In the rows, zero is written as 128.
Turns, then the turns between two rows, first turn first; the first pair answered:
turn Z724:
[173 103 118 155 113 159 123  77 177  83  66 136 161 146 105 117 162  95
 135 152 163 157 192 138 128 128 139 135 129  84 157] |-> [128 176 162 209 127  94 103 154 115  98  98 144 100 140 132 150 173 134
 152 145 139 105 107  91 156 154 124 177 145 125  60]
[137 137 116 149 134 141 125 131 156 119 100 125 142 124 137 122 127 114
 133 134 153 128 133 131 147 131 101 139 124 128 133] |-> [138 148 144 135 138 120 125 144 107 113 124 120 110 113 129 137 111 143
 145 132 136 120 108 121 136 156 119 134 117 129 121]
[142 110 140  90 126 135 142 104 116 118 135 115 137 111 103 143 100 126
 117 124 116 141 143 115 124 146 137 115 135 111 135] |-> [118 124 114 127 128 130 129 130 162 128 108 124 153 137 126 132 128 124
 103 120 134 134 143 104 153 117  99 150 157 135 110]
[131 110 119  85 112 146 118 109 164 134 108 112 162 119 121 136 119 102
 111 125 113 132 161 139 121 110 143 106 110 134 160] |-> [101 160 133 137 125 110 104 159 150 145 108 123 138 120 142 143 140 119
 119 123 105 103 115 111 147 117 116 141 133 164  98]
turn Z531:
[103  79 113  99 158 153 150 101 154 107 107 126 149 123 139 100  90 117
 131 143 143 151 150 155 131 101 146 134 126 121 138] |-> [100  88 146  78 162 135 149 110  99 100 139 113 114 102 132 123  73 137
 141 144 119 147 122 149 117 114 163 120 119 126 128]
[140 132 117 130  96 119 117 155 118 101 145 131  93 118 134 133 145 153
 118 102  86 120 100 126 106 122 109  95 144 113 109] |-> [141 125  87 150  93 137 124 139 161 110 118 146 124 139 143 113 161 134
 109 104 112 126 120 132 111 114  93 103 149 105 120]
[140 109 117 112 130 154 121 129 115 103 139 151 116 106 101 116 112 144
 143 117 127 131 113 160 120 110 112  93 160 109 144] |-> [133 108 108 116 129 165 117 130 136 112 132 150 131 108 103 109 111 135
 133 114 134 131 124 161 130  97 105 103 161 111 148]
[126 124 128 121 124 114 124 134 133 129 138 120 110 120 117 130  99 135
 122 134 139 114 140 116 143 119 123 136 106 134 119] |-> [145 131 124 127 114 114 129 127 122 128 126 135 111 123 122 126 115 142
 141 130 144 113 136 121 119 145 134 136 112 109 127]
turn Z965:
[175 140 123  96 123 176 144 103 147 112 142  96  97 131 133 129 136 135
 151 134 105 139 128 151  71 146 149 100 139  76 146] |-> [151 140 142  85 135 165 138 123 132 113 163  79  81 117 121 151 119 137
 139 140  84 134 119 148  87 131 146  99 131  96 137]
[122  83  97 117 142 151 103 146 192 136 152 125 118 131 126 121 116 115
  94 139 107 134 115 135 160  83  87  87 130 151 156] |-> [112  95 115 125 158 135 116 145 185 146 157 110 116 138 136 125 102 106
 101 137 122 134 110 126 177  95  90 103 113 166 144]
[127 115 132 129 121 174  88 146 149 129 112 133 145 153 124 109 198 170
 111 140 132 112 111 147 124 115  62 119 149 109 169] |-> [112 115 155 119 134 164  86 165 139 127 135 115 131 138 117 129 187 175
 104 146 106 104 108 142 139 102  63 111 142 132 164]
[131 120 119 139 135 128 123 141 175 142 150  86 146  77 145  90 136 111
 107 142 122 134 143 102 143 104 112 138 143 183 136] |-> [133 121 117 145 137 123 128 141 183 150 144  86 153  81 149  78 135 111
 114 143 131 136 141  95 146 112 114 147 139 181 136]
Pairs:
Each pair is 2 to 3 turns apart.
[146 100 126 100 111 141 140  91 127 119 132 128 147 128 133 105 120 111
 128 130 139 147 149 157  93 145 148 117 118  99 167] |-> [111 110 170  92 133 111 133 124  96 123 166 104 115 109 125 139  95 122
 120 130 110 129 127 135 116 128 146 110 102 138 137]
Z531, Z724, Z724
[138 164 138 171  97 105 123 155 102 140 101 140 119 154 143 121 156 137
 157 136 132  93  86 102 121 162 110 180 169 106  63] |-> [108 157 167 155 114  92 113 176  96 133 134 106  97 138 130 146 127 138
 135 144 109  92  82  90 150 140 106 166 152 142  55]
Z531, Z531
[112 169 141 158 162 111 135 119 110 156 131 143 126 161 149 114  93 130
 139 117 183 120 124  96 134 156 125 157  99 166 102] |-> [147 138  87 147 138 155 130  93 156 140  99 169 158 159 139  88 134 128
 126 112 178 144 156 128 107 137 121 133 123 124 150]
Z724, Z724, Z965
[140  80 164  59 127 144 131 106  99 117 163 100 112  97  98 150  87 135
 124 129  88 151 149 143 103 140 153  83  94 113 166] |-> [116 155 110 186 125 126 129 138 171 156  80 157 149 164 162 100 156 122
 154 121 173 121 118 113 142 157 108 185 136 130  93]
Z965, Z531, Z724
[ 97 184 153 142 131 107 115 163 114 152 128 122 105 105 114 138 146 144
 129 126 114 106 109 121 152 113 112 130 128 145  97] |-> [134 185 121 149 104 126 114 143 117 144 104 148 111 109 118 113 177 152
 138 115 118 110 108 135 116 135 112 126 146 108 113]
Z531, Z965
[108 121 146 111 152 123 130 138 129 123 139 110 119 117 126 129  98 121
 131 135 131 120 115 124 136 137 149 132 109 161 120] |-> [149 121 121 111 124 139 131 122 127 121 113 142 122 113 127 108 133 137
 149 127 127 128 116 139  96 162 153 126 135 121 125]
Z531, Z965
[ 83 137 125 173 119  89 139 138 120 142 130 100  89 129 122 136 132 172
 136 105 113 110 114 135 134 135 107 175 156 152 115] |-> [110  86 114 123 110 124 151  88 137 125 134  87 115 120  99 133 111 151
 121 109 111 143 164 164 110 114 120 129 133 124 184]
Z724, Z531, Z965
[ 96 117 171 122 119 120 139 129 149 102 137  88 117 126 151 160  99 132
  86 133 114 117 104 147 178 120 115 150 122 174 136] |-> [137 127 114 158  93 146 140 101 178 106  82 135 145 153 170 121 149 132
 105 123 151 125 116 159 140 147 114 166 149 127 148]
Z724, Z531, Z724
[138 141 150  99 105 147 135 115 121 111 126 141 124 105 117 120 146 121
 136 117  65 121 140 102 101 181 134 132 140  86 150] |-> [118 168 138 142 115 133 130 134 146 130 108 151 127 130 141 104 165 114
 135 113  90 108 125  89 129 176 111 165 148 106 113]
Z531, Z724, Z531
[159 138 123 128 104 136 104 134 118 103 136 154 123 117 103 131 151 150
 135 108 100 124 111 135 101 141 138 114 148 101 130] |-> [149 150 116 158 111 133 122 124 142 128 110 163 148 145 125 115 143 136
 150 108 152 124 117 128 111 164 133 146 133 104 121]
Z965, Z965, Z531
[107  95 149 115 154 182 115 149 189 145 140 121 176 176 104 105 112  80
 105 135 146 112 149 136 118  76  52 111 102 156 136] |-> [170 127 146 132 120 169 125 122 111 145 121 184 157 169 116  88 150 112
 167 133 165 103 113 143  34 184  97 119 121  83 128]
Z724, Z531, Z724
[168  90 103 187 118 130 170  88 166 144  74 162 162 185 138  96 129 138
 153 129 143 146 168 160  77 125 156  87 193  42 195] |-> [116  74 156 124 136 110 136 156 128 114 171 104  94 119  92 165  92 168
  99 131  32 132 146 148 116  51 144  35 187 110 181]
Z965, Z965
[ 89 144 113 145 151 129 126 148 164 149 112 117 143 136 146 113 127 123
 112 123 132 138 137 113 152 104 112 151 131 147 109] |-> [135 149  96 142 121 140 113 141 137 132 105 153 129 121 144 106 165 152
 122 113 113 139 119 134 102 133 125 135 164 100 119]
Z531, Z531, Z965
[131 152 159 109  93 102 141 150  81 171 130 161 129 152 129 135 152 137
 215 170 153 116  84 118 120 212 125 172 146 127  92] |-> [164 118 108  95  71 153 140 107 126 154  97 178 164 156 116 104 181 128
 203 167 162 143 125 144  92 190 121 143 161  91 145]
Z965, Z724
[132 151 117 155 122 104 154 128 114 117 128 144 127 162 141 135 122 115
 138 145 149 124 126 141 150 128 142 156 135 136 128] |-> [111 135 121 140 129 114 146 138 131 112 142 128 126 154 132 141 117 114
 117 146 129 124 131 139 164  94 126 147 132 157 134]
Z965, Z531
[ 80 144 154 145 181  94 166 101 113 157 146 136 124 161 149 148  93 106
 158 160 160 104 128 106 142 154 138 193  80 163 121] |-> [110 148 158 130 160  94 164  93  64 141 160 155  97 140 136 151 105 135
 173 155 138 107 112 118  94 197 162 174  88 131 130]
Z965, Z531, Z531
[137 128 107 112 142 150 184 113 136 174 129  87 156 134 152 100  92  75
 139 134 137 161 165 143 134 141 181 108  45 131 155] |-> [ 94 165 128 132 155 119 153 185 125 170 158  80 114 123 155 126 102 100
 121 127  96 128 114 113 179 110 146 121  66 187 105]
Z724, Z965, Z531
[117  92 100 147 164 100 110 178 201 130 111  73 128 130 136 124 161 129
  95 176 114 134 165  99 115  63  60 115 176 152 123] |-> [169 132 121 153 136  67 123 172  98 128 115 119  81 112 138 130 187 176
 158 176 107 116 111 107  42 163 108 114 188  92 104]
Z531, Z531, Z724
[115 133 179  37 137  93 115 117  43 181 124 108  98  77 122  63 104  98
 128 126 142 139 128 133 143 165 141 110  39 119  95] |-> [101 171 166  90 139  80 111 139  62 191  92 127 106 100 146  44 128 100
 139 123 175 124 107 118 156 174 122 148  55 134  55]
Z965, Z724, Z724
[138 112 101  66 118 140 131 157 111  90 145 111 102  98  95 123 155 116
  93 102  86 172 161 147 125 112 124 116 123 138 150] |-> [140 150 102 100 113 118 120 185  91  96 135 134  84 102 106 122 184 138
 109  98  85 154 124 137 121 138 124 131 147 136 110]
Z724, Z531
[150 102 157 150  92 130 122 119 118 143 125 125 107 134 142 123 127 158
 154 139 157 125 121 142 128 171 131 121 158 116 150] |-> [145 110 157 165  91 123 122 132 120 145 126 127 105 133 144 122 138 157
 146 134 160 118 116 132 135 167 123 129 167 123 134]
Z724, Z724
[106 134 111 168 139 116 142 119 144 144  96 128 142 135 162 119 128 105
 158 125 164 115 124 115 153 153 116 144 145 124  98] |-> [144 109  91 134 114 144 145  89 130 122  94 140 145 112 141 111 136 113
 150 123 136 131 140 146 107 163 137 107 148  84 138]
Z965, Z724, Z724
[136  74 132  89 113 152 156   6 132 132 130 118 157 122  98 130  85  95
 105 106 137 153 153 140  83 135 167  93 119  77 177] |-> [123 144 174 125 110  93 134  83  47 135 165 146  71 100 108 161 109 155
 136  98  87 108  60 114  79 185 170 116 144  97  88]
Z724, Z965, Z724
[ 91  93 103 126 112 126 131 131 166 143 135 110 143 119 104 142 116 100
 100 118  87 127 156 138 206  89  81 173 106 169  97] |-> [150 106  65 158  81 140 139 103 166 144  82 167 156 139 123 101 160 112
 137 113 121 129 151 153 149 148 101 183 128 104 110]
Z531, Z531
